In the data rows, zero lies at 4.5, halfway between 4 and 5.
Here are some points:
[7 6 1 5 6 5 4 7 3 3 3 6 6 9 3 4 2 7 3 3 6 5 4 3 6 4 4 8 4]
[6 6 4 5 6 5 5 7 3 4 5 6 5 4 3 3 3 6 4 7 6 6 4 3 4 6 4 8 2]
[3 6 2 6 5 3 4 5 2 5 3 5 6 5 4 5 5 5 7 5 5 6 5 5 3 4 5 5 4]
[5 7 0 5 6 2 3 7 3 4 4 6 6 8 4 5 4 7 5 3 5 5 6 4 6 5 4 8 5]
[5 4 6 3 4 6 5 4 5 4 5 4 3 3 5 3 2 4 5 5 4 5 2 4 5 7 4 6 4]
[4 4 3 5 5 1 3 2 3 4 3 5 3 7 6 6 5 4 6 2 4 3 5 5 7 4 4 5 7]
[2 6 7 4 4 4 6 2 6 5 2 4 6 3 5 5 6 2 5 4 4 5 3 7 5 3 5 0 5]
[6 4 9 2 2 7 6 4 6 5 6 2 3 0 1 2 2 3 1 7 5 7 0 3 3 8 3 6 0]
[3 3 4 5 3 5 5 4 4 7 5 3 3 5 6 5 7 3 5 3 4 5 6 6 3 2 6 2 8]
[4 4 3 3 4 5 4 7 4 6 7 4 4 6 4 5 5 5 6 5 5 5 7 5 3 3 7 5 7]
[5 5 7 2 4 6 6 6 6 4 6 4 4 0 2 3 6 4 2 8 5 7 0 3 4 6 5 4 2]
[5 2 7 3 4 5 5 2 4 4 4 5 2 2 6 4 2 3 5 3 5 4 3 4 5 8 3 5 4]
[5 5 3 6 6 5 4 6 3 5 5 6 5 6 3 3 6 6 5 6 6 5 7 3 3 3 5 6 5]
[4 4 7 6 4 6 5 2 6 5 3 3 5 3 4 4 7 3 3 4 4 4 4 6 4 3 4 1 5]
[5 2 9 3 3 6 5 1 8 3 5 3 2 2 6 4 3 2 4 4 3 3 2 5 5 6 4 3 4]
[4 4 4 8 5 9 5 7 3 4 4 4 6 5 4 4 5 5 5 5 5 5 4 5 3 0 8 1 6]
[3 4 6 6 7 5 5 1 5 2 2 8 6 6 7 6 4 4 6 2 4 1 4 6 7 4 4 1 6]
[4 4 3 3 4 1 3 3 4 5 4 6 4 6 7 6 3 5 8 1 5 4 7 5 6 7 2 5 6]
[5 6 5 2 5 4 5 6 4 4 6 6 5 4 5 4 2 5 5 5 6 6 3 3 5 7 4 7 3]
[4 2 8 4 4 5 5 2 6 4 5 3 1 1 7 5 4 2 6 6 2 3 3 5 3 6 5 4 5]
[5 7 1 9 7 4 5 6 1 5 1 5 7 7 1 3 7 7 2 4 6 7 5 3 4 1 5 6 4]
[4 4 6 3 4 3 4 3 6 5 6 5 5 3 7 4 3 4 7 4 5 3 7 4 4 9 2 5 4]
[4 7 4 4 4 2 4 5 4 5 3 6 6 4 4 5 4 5 6 5 5 6 5 5 4 6 3 6 1]
[2 4 8 5 1 7 5 3 7 7 5 1 5 3 4 5 7 2 4 5 3 4 7 7 2 2 6 0 6]
[5 6 0 6 6 3 4 8 2 5 6 6 6 7 4 5 7 7 6 6 6 5 8 3 4 3 6 7 6]
[4 6 4 5 3 6 6 5 4 5 2 2 5 4 1 3 5 4 2 6 4 8 1 5 4 1 6 4 3]
[5 5 8 4 4 5 6 2 7 3 3 4 6 3 4 4 1 3 4 5 5 4 3 5 5 6 3 4 2]
[3 4 3 6 4 4 4 4 4 6 3 4 5 6 5 6 6 4 5 3 4 4 7 6 4 2 5 2 7]
[5 4 4 3 4 6 4 6 5 4 7 5 4 6 4 4 3 6 3 4 6 4 5 3 5 5 5 6 5]
[4 6 4 2 7 2 5 4 5 2 5 9 5 7 6 6 2 5 7 4 6 3 4 4 7 6 5 7 5]
[4 5 8 4 3 6 6 3 5 5 5 2 4 0 2 3 5 3 3 8 4 7 3 4 3 5 5 4 1]
[4 4 3 6 4 6 4 6 3 5 3 4 4 6 3 4 5 5 4 3 5 6 4 5 4 2 5 3 6]
[5 6 1 6 4 3 4 6 3 7 5 4 5 6 3 5 7 6 4 5 4 5 8 4 3 2 5 6 5]
[4 4 6 1 3 3 5 3 5 4 5 6 3 4 5 5 0 3 7 3 6 4 4 5 6 8 3 6 4]
[4 4 7 6 2 7 6 3 6 6 4 2 5 4 4 3 4 3 2 4 4 5 5 6 4 3 5 2 4]
[4 4 5 3 3 3 5 3 4 5 4 4 2 4 6 5 4 3 6 3 4 5 3 6 6 6 4 4 5]
[5 5 5 5 3 3 5 0 3 4 0 4 5 5 1 4 3 3 2 3 4 6 2 6 8 3 3 4 2]
[4 4 6 5 3 5 5 3 4 5 4 4 4 4 4 3 2 3 5 4 5 5 5 5 4 6 3 5 4]
[4 5 5 6 5 6 5 7 5 5 6 3 5 3 3 4 7 5 4 8 4 4 6 4 1 2 7 4 4]
[4 5 6 4 5 4 5 3 6 3 4 5 7 5 5 5 2 4 5 3 5 3 5 6 7 6 3 3 4]
[6 5 5 4 6 3 4 4 5 4 4 7 4 3 4 3 4 5 3 4 5 5 3 3 5 9 1 7 2]
[3 2 7 5 6 5 5 1 6 1 3 6 5 6 7 7 4 3 9 2 3 0 5 8 7 2 6 0 8]
[4 2 6 5 7 7 4 5 6 3 6 5 4 5 8 5 6 5 6 4 5 1 7 4 4 4 5 2 8]
[5 0 9 0 1 7 4 4 7 6 8 2 0 0 7 3 2 2 5 4 4 4 4 4 2 9 2 3 5]
[5 5 2 7 6 4 4 5 3 4 3 5 5 6 3 5 5 6 4 5 4 5 4 4 5 1 6 5 5]
[5 5 2 4 5 1 3 4 4 4 4 5 3 7 6 6 4 6 7 3 4 3 7 4 6 6 3 7 5]
[4 9 1 4 3 2 4 7 4 6 6 3 9 6 0 5 4 6 3 7 6 8 8 4 4 5 4 8 0]
[4 4 3 4 5 2 4 3 4 4 5 5 3 7 7 7 5 4 8 3 3 2 6 6 6 3 5 4 8]
[4 1 7 3 3 8 5 4 8 5 7 3 2 5 8 6 5 3 5 2 4 2 4 6 5 3 6 0 9]
[4 5 4 5 4 5 4 5 5 5 4 4 7 6 5 5 4 4 4 2 5 4 7 6 5 4 3 2 5]
[5 3 4 6 6 6 5 4 3 4 3 5 3 4 4 4 4 4 4 5 4 5 3 4 4 4 4 5 5]
10 more points follow, each with its number after it:
[4 3 6 3 6 4 5 3 5 2 5 5 3 4 7 5 2 4 8 4 4 2 3 4 6 6 5 5 5] 0
[6 5 7 1 3 5 5 5 5 4 6 3 2 1 1 3 2 4 4 8 5 7 0 3 4 7 5 7 0] 1
[7 2 7 3 4 6 4 2 6 5 6 4 1 1 5 1 5 4 0 5 4 5 3 2 4 9 1 6 3] 2
[3 6 3 5 5 4 4 6 3 4 4 5 6 7 4 5 4 5 7 4 6 5 6 5 5 3 5 5 6] 3
[5 3 6 5 4 6 4 5 5 6 6 5 3 3 3 3 6 4 2 5 5 5 6 4 2 6 4 5 5] 4
[4 5 3 5 4 4 4 6 4 5 6 4 5 6 5 5 4 6 7 5 5 3 8 5 4 3 5 5 5] 5
[4 7 3 6 5 3 4 6 5 4 4 5 9 6 4 6 5 6 5 6 4 4 7 5 5 3 4 4 3] 6
[6 6 2 3 6 4 4 8 3 4 7 7 5 6 4 5 4 6 5 6 5 5 4 2 5 6 5 9 4] 7
[6 6 3 5 5 5 5 7 4 4 5 6 6 5 2 3 3 6 2 6 6 6 4 3 4 6 4 7 1] 8
[5 5 2 6 5 3 4 4 4 7 4 5 4 6 4 4 7 5 3 4 4 5 7 4 4 4 4 6 6] 9
Which of these numbered points is nearest to each point below, ignoring the 2 directions in which the first points spread most? Its number follows each.
[7 6 5 3 5 5 5 7 5 3 7 6 5 3 3 3 2 6 3 8 5 5 3 2 4 8 4 9 0] > 7
[5 7 3 3 5 2 5 5 4 4 4 4 5 5 3 5 4 5 4 6 4 6 2 4 6 4 5 7 2] > 1
[5 2 9 4 4 9 6 4 8 2 6 4 5 1 5 4 1 2 4 6 4 3 2 5 4 6 4 2 3] > 8
[6 6 2 4 3 3 4 5 3 7 4 4 4 5 2 4 6 6 1 5 5 7 3 4 5 4 4 7 3] > 9
[4 4 4 6 6 4 4 2 4 3 2 6 6 6 5 5 4 4 5 3 4 2 5 6 5 4 3 3 5] > 8
[5 5 2 3 6 2 3 5 2 5 4 6 4 6 5 3 4 7 4 3 6 5 6 3 5 9 1 7 4] > 2
[3 3 3 6 4 3 4 2 5 7 3 4 3 7 6 7 8 4 6 2 3 3 8 6 5 1 6 2 9] > 9
[5 3 7 4 3 7 5 5 6 5 7 3 3 3 4 4 3 4 5 7 5 4 5 4 3 5 6 5 4] > 5
[4 2 5 6 4 4 4 1 4 5 3 4 3 6 7 6 6 4 6 2 3 2 6 6 6 3 5 3 9] > 9
[5 3 7 6 6 5 5 1 5 3 2 5 4 2 5 3 4 3 3 4 4 4 2 4 5 6 3 3 3] > 8
[6 4 3 6 5 8 4 9 3 6 6 5 5 4 2 2 7 6 0 6 6 7 5 2 1 4 4 5 5] > 4
[4 2 7 4 4 5 4 4 7 3 7 4 2 3 8 5 4 4 7 5 3 1 6 5 3 5 5 3 6] > 5
[6 7 5 4 3 6 5 7 3 5 4 3 5 1 0 1 3 5 1 8 6 9 1 3 2 5 4 7 0] > 3
[6 4 4 2 4 4 4 4 4 5 5 5 2 4 3 2 3 5 2 3 6 7 3 3 5 8 2 8 3] > 2
[7 2 6 2 5 8 4 6 6 4 8 6 1 3 6 3 4 5 3 4 6 4 3 2 3 8 4 6 5] > 7
[4 4 2 6 7 5 3 8 4 5 7 6 6 6 5 5 9 6 5 5 5 3 8 4 3 3 6 3 8] > 4
[5 4 9 1 3 6 6 2 8 4 5 5 3 0 5 3 3 2 3 5 4 6 0 4 4 9 2 4 1] > 8
[5 1 5 6 6 7 4 3 4 5 5 5 2 5 7 4 7 4 6 2 4 2 7 4 3 3 5 3 9] > 4
[5 8 0 5 6 0 4 5 3 5 4 6 6 8 3 6 6 6 5 6 4 5 5 4 6 2 6 8 4] > 1
[2 2 5 5 4 4 4 4 5 6 5 3 1 5 8 6 6 4 9 3 3 2 8 6 3 3 7 2 9] > 5
[6 2 4 5 7 5 3 5 3 4 5 6 3 8 6 4 4 7 4 2 6 2 7 3 5 4 4 5 8] > 2
Now 10 new points, numbered from 0 again:
[6 1 7 5 6 8 5 4 5 3 5 5 0 3 6 3 3 4 5 5 4 3 3 3 3 5 5 5 6] 0
[4 0 7 5 6 6 4 0 4 2 2 6 1 5 8 5 4 3 6 0 4 1 2 6 7 4 3 0 9] 1
[5 5 4 7 5 7 5 6 5 4 5 4 6 7 3 5 5 6 4 6 5 3 6 4 4 0 7 5 5] 2
[4 5 4 3 5 4 4 5 4 4 4 6 6 4 5 4 3 4 5 3 6 5 5 4 6 8 2 4 4] 3
[4 6 3 6 6 1 4 4 2 5 2 5 5 4 4 5 8 5 5 5 4 6 4 4 3 3 5 5 4] 4
[4 4 4 5 5 4 5 3 3 3 3 5 4 4 6 5 3 4 8 3 4 4 3 5 5 4 5 4 6] 5
[5 6 3 3 4 2 4 5 3 4 5 5 4 5 5 5 1 5 7 5 5 5 5 4 5 7 3 8 3] 6
[5 5 7 4 4 7 5 7 6 3 6 5 6 3 4 4 4 4 5 7 5 5 3 4 4 5 5 4 2] 7
[5 2 4 7 7 7 5 5 4 5 4 5 2 3 6 3 9 5 3 5 4 4 4 3 2 2 6 3 7] 8
[3 4 5 3 5 3 4 4 6 4 5 4 3 4 7 7 5 4 9 4 3 2 5 6 5 4 6 4 7] 9
Which of these numbered points is nearest to each point below, ignoring the 2 directions in which the first points spread most? Its number follows each.
[5 1 4 5 5 8 5 6 3 5 4 4 1 5 6 4 4 4 5 3 5 5 2 4 3 2 7 3 8] > 0
[4 5 2 7 6 5 5 8 2 6 5 5 5 4 3 3 8 6 4 7 5 7 5 3 2 2 6 5 5] > 8
[4 4 9 2 4 8 7 3 9 1 6 6 6 1 6 5 2 2 5 6 4 2 0 6 5 6 6 1 3] > 7
[4 6 5 3 7 2 4 4 6 2 4 8 6 6 7 6 5 5 6 3 5 2 4 4 7 6 3 3 6] > 3
[5 5 4 2 3 3 4 7 5 6 8 3 3 3 3 4 7 5 3 7 4 6 5 3 3 7 4 7 3] > 9
[6 4 4 5 8 5 4 6 2 3 3 7 4 4 4 3 3 6 3 3 7 5 2 3 5 7 2 5 4] > 1
[3 5 6 6 5 2 5 0 3 3 1 6 6 6 7 6 3 3 8 2 4 3 4 7 7 4 4 3 6] > 5
[6 7 2 7 5 8 6 8 3 5 6 4 6 6 0 3 4 6 0 8 5 7 3 2 3 1 8 8 2] > 2
[4 4 6 2 3 5 5 4 6 4 5 4 4 4 6 5 3 3 6 3 5 4 4 5 5 8 3 3 5] > 3
[6 3 2 5 3 5 4 5 3 6 6 3 1 6 3 5 4 5 5 5 4 4 5 3 4 1 7 8 6] > 0
[3 4 3 6 4 3 4 3 3 7 3 4 3 3 5 5 7 4 6 5 3 5 6 5 2 3 5 4 6] > 4
[3 4 6 5 6 6 5 5 6 3 6 5 7 6 6 5 5 4 7 4 5 2 7 5 4 3 6 1 7] > 7
[2 4 6 7 2 6 5 3 7 6 4 2 6 5 5 5 6 3 3 4 3 3 8 7 3 1 6 0 6] > 2
[5 4 3 5 6 4 4 4 3 5 3 6 3 5 5 4 8 5 3 2 4 5 3 4 5 4 4 3 7] > 1
[5 3 5 7 6 6 5 4 3 4 3 5 5 5 5 4 4 4 4 3 5 4 5 4 4 4 4 4 6] > 1
[5 5 6 3 4 5 4 5 8 4 5 5 7 4 6 5 4 4 4 3 5 4 5 5 6 7 3 3 4] > 3
[6 4 3 4 5 6 4 7 5 5 7 5 3 5 4 4 7 6 2 5 5 4 5 3 4 4 5 6 6] > 0
[5 4 7 4 7 6 5 5 8 1 5 6 5 6 5 5 2 5 6 5 5 1 2 4 6 4 6 4 5] > 7
[5 6 7 2 2 7 6 6 7 5 6 4 6 0 2 4 5 3 2 9 4 7 1 5 3 5 5 4 0] > 7
[3 5 4 6 5 4 5 4 4 4 3 4 6 4 5 4 3 4 6 5 4 5 5 5 4 5 4 4 4] > 5
[4 0 6 4 7 6 3 2 6 2 4 8 1 6 9 7 7 4 7 0 3 0 5 5 6 4 5 1 9] > 0
